In the rows, 128 means zero.
Rotation paths and how fast each direction turns (deg/step):
Each turn is a multiple of 5 degrees from 10 to 175, or 0.
Each row of a path follows its step; steps can be skipped.
Path 1:
step 1: [125 130 127 124 125 129 138 121 129 130 129 128 133 128 130 128 133 136
 144 133 129 139 131 134 127 128 125 129 129 128 126 115 119 127 127 124
 130 132 133 130 124 122 126 124 134]
step 3: [122 135 122 127 134 129 123 123 135 124 131 126 132 122 134 123 129 123
 135 129 128 131 122 125 125 130 128 136 131 132 124 129 124 127 130 122
 123 114 131 130 136 138 124 119 127]
step 4: [130 129 122 130 129 123 128 121 128 128 128 130 135 122 121 132 128 125
 131 126 120 122 129 134 131 141 125 135 130 132 126 135 120 120 125 133
 120 125 131 124 118 134 122 127 125]
step 5: [129 128 122 125 127 123 124 133 131 124 131 126 128 130 125 131 121 126
 128 127 124 122 131 127 147 128 120 122 129 134 132 127 135 124 123 117
 125 127 135 130 123 131 127 120 123]
step 8: [128 118 130 134 142 125 123 133 129 133 131 128 121 128 130 121 123 116
 134 131 130 127 128 137 126 122 130 122 124 134 126 130 130 130 127 133
 128 136 125 126 131 126 124 122 132]
step 9: [116 126 123 134 134 132 124 125 122 135 126 125 134 128 127 130 126 119
 133 121 124 130 122 123 123 133 132 119 124 131 128 124 128 126 132 133
 132 126 136 124 142 123 128 126 124]
step 15: [122 135 128 135 131 127 124 122 133 122 135 118 131 131 128 136 130 126
 128 129 121 116 123 126 130 127 126 130 127 140 130 129 131 122 134 124
 130 116 130 132 133 132 123 130 128]
step 31: [124 131 125 135 136 128 130 137 132 121 124 125 122 128 131 125 136 125
 142 130 129 130 128 132 121 130 135 132 129 132 129 129 138 131 134 126
 134 129 137 123 128 133 134 134 128]
step 32: [128 129 125 130 131 131 125 117 126 120 125 127 131 128 129 133 137 132
 146 127 129 142 133 129 128 133 128 128 122 130 130 124 125 123 129 129
 122 124 130 129 133 131 125 129 131]
step 33: [132 134 130 131 135 128 129 118 134 124 131 126 135 131 136 131 125 121
 135 128 117 127 135 127 134 127 128 136 122 133 128 125 127 129 129 129
 130 136 130 127 114 128 128 125 134]
[129 129 130 128 129 132 128 127 128 125 129 126 128 130 127 127 131 130
 128 127 127 127 128 130 128 127 128 124 130 129 128 127 129 130 130 130
 127 130 129 124 129 128 126 127 129] | 45
[129 126 126 128 130 128 129 133 128 125 127 129 126 128 128 126 130 126
 128 128 127 127 130 128 131 125 130 129 128 127 125 129 129 129 127 126
 126 130 129 128 127 127 130 127 126] | 125
[128 128 125 130 131 129 129 126 126 124 129 126 131 127 131 129 127 126
 125 127 128 128 126 126 127 127 128 128 127 129 126 127 127 126 127 131
 127 128 126 129 128 128 128 127 127] | 60
[127 132 130 130 128 129 130 127 126 127 128 130 128 126 128 126 131 127
 126 128 127 128 128 128 130 125 127 130 127 128 130 127 126 126 128 126
 126 127 130 129 126 133 128 127 127] | 35
[127 129 128 129 128 129 129 128 127 130 126 124 128 125 128 127 129 128
 126 130 128 124 132 127 128 129 131 129 127 129 127 129 130 129 128 129
 130 127 131 128 126 128 128 128 131] | 175
[131 125 126 127 127 126 131 125 128 128 127 128 129 127 126 126 131 130
 130 130 129 128 130 129 128 130 128 128 129 127 128 128 126 128 127 131
 124 127 127 128 129 130 131 128 129] | 115
Path 2:
step 1: [136 135 140 123 126 124 128 120 121 130 131 129 128 131 128 139 128 146
 130 125 128 134 121 133 130 129 127 134 121 128 127 119 121 132 129 136
 125 124 125 133 128 125 122 123 126]
step 2: [138 131 129 125 125 123 119 125 130 126 138 114 129 134 124 132 133 136
 133 123 126 125 125 129 116 135 117 124 129 126 126 132 126 121 128 135
 131 124 121 132 130 127 131 124 119]
step 5: [121 132 123 123 135 126 124 132 131 126 144 123 126 124 134 130 127 132
 129 130 136 136 126 139 124 132 119 126 134 125 127 126 129 133 128 125
 133 135 127 122 139 129 121 135 123]
step 16: [127 130 141 126 123 136 134 130 127 132 128 125 118 130 122 129 126 128
 129 137 123 125 127 132 131 124 129 129 125 129 126 122 127 135 126 138
 140 145 132 122 130 127 124 129 138]
step 18: [131 127 137 130 133 130 128 124 129 128 130 121 125 136 120 127 127 132
 131 127 122 123 127 126 117 119 120 126 123 124 127 127 134 135 125 135
 139 131 133 117 128 130 128 113 128]
step 19: [130 130 140 124 124 128 136 124 122 137 128 131 121 125 122 133 136 141
 131 118 133 125 127 121 124 119 128 127 121 124 124 128 126 125 122 134
 128 120 126 127 132 130 121 124 133]
step 21: [123 128 127 117 126 129 137 135 134 139 138 126 124 127 131 128 130 135
 133 124 134 132 134 126 120 124 126 121 125 135 125 128 136 124 121 128
 126 122 125 121 137 136 124 119 124]
step 23: [121 128 123 124 130 136 136 131 135 131 141 123 119 120 129 127 125 124
 133 131 127 136 130 129 130 136 130 125 135 125 123 128 127 123 125 134
 134 131 127 128 144 127 121 124 128]
step 26: [131 131 135 132 134 125 128 127 125 124 130 121 118 131 123 139 128 133
 135 130 126 135 125 129 128 128 136 131 127 123 128 119 128 133 123 131
 140 129 136 125 131 125 127 114 138]
step 35: [145 128 132 129 122 123 125 128 120 120 132 125 127 128 119 135 129 131
 124 123 130 129 126 131 125 130 129 126 138 118 125 125 125 123 125 137
 136 126 130 129 134 121 125 130 139]
[127 127 127 128 127 128 128 127 128 127 133 126 125 125 130 127 125 127
 130 127 128 128 129 128 129 127 130 129 128 129 129 128 127 126 128 127
 125 130 126 125 128 127 130 131 127] | 40
[129 129 128 127 126 127 130 129 128 128 125 130 126 125 125 129 125 128
 132 125 128 131 126 131 128 127 128 128 129 128 128 127 130 130 127 125
 127 127 128 130 130 128 128 128 128] | 160
[126 126 126 130 127 128 127 126 128 128 128 125 128 128 126 128 129 126
 126 125 126 128 127 128 127 129 125 130 132 125 129 128 129 128 131 129
 127 126 125 128 128 126 126 129 128] | 140
[129 129 129 129 127 131 127 125 129 130 126 127 129 127 127 126 126 129
 129 130 123 129 129 129 130 131 130 130 127 129 127 128 127 129 128 130
 127 131 126 130 129 127 130 126 126] | 45
[126 127 125 127 129 125 128 130 129 127 125 128 126 127 129 128 130 127
 129 130 128 127 127 130 130 132 127 127 128 129 130 131 130 128 126 131
 126 131 129 127 130 126 126 129 128] | 40
[125 128 128 124 127 129 128 126 129 127 127 129 126 127 127 129 130 129
 129 131 129 125 128 130 126 126 128 132 128 127 129 129 124 128 128 128
 127 129 127 132 127 128 127 129 130] | 120
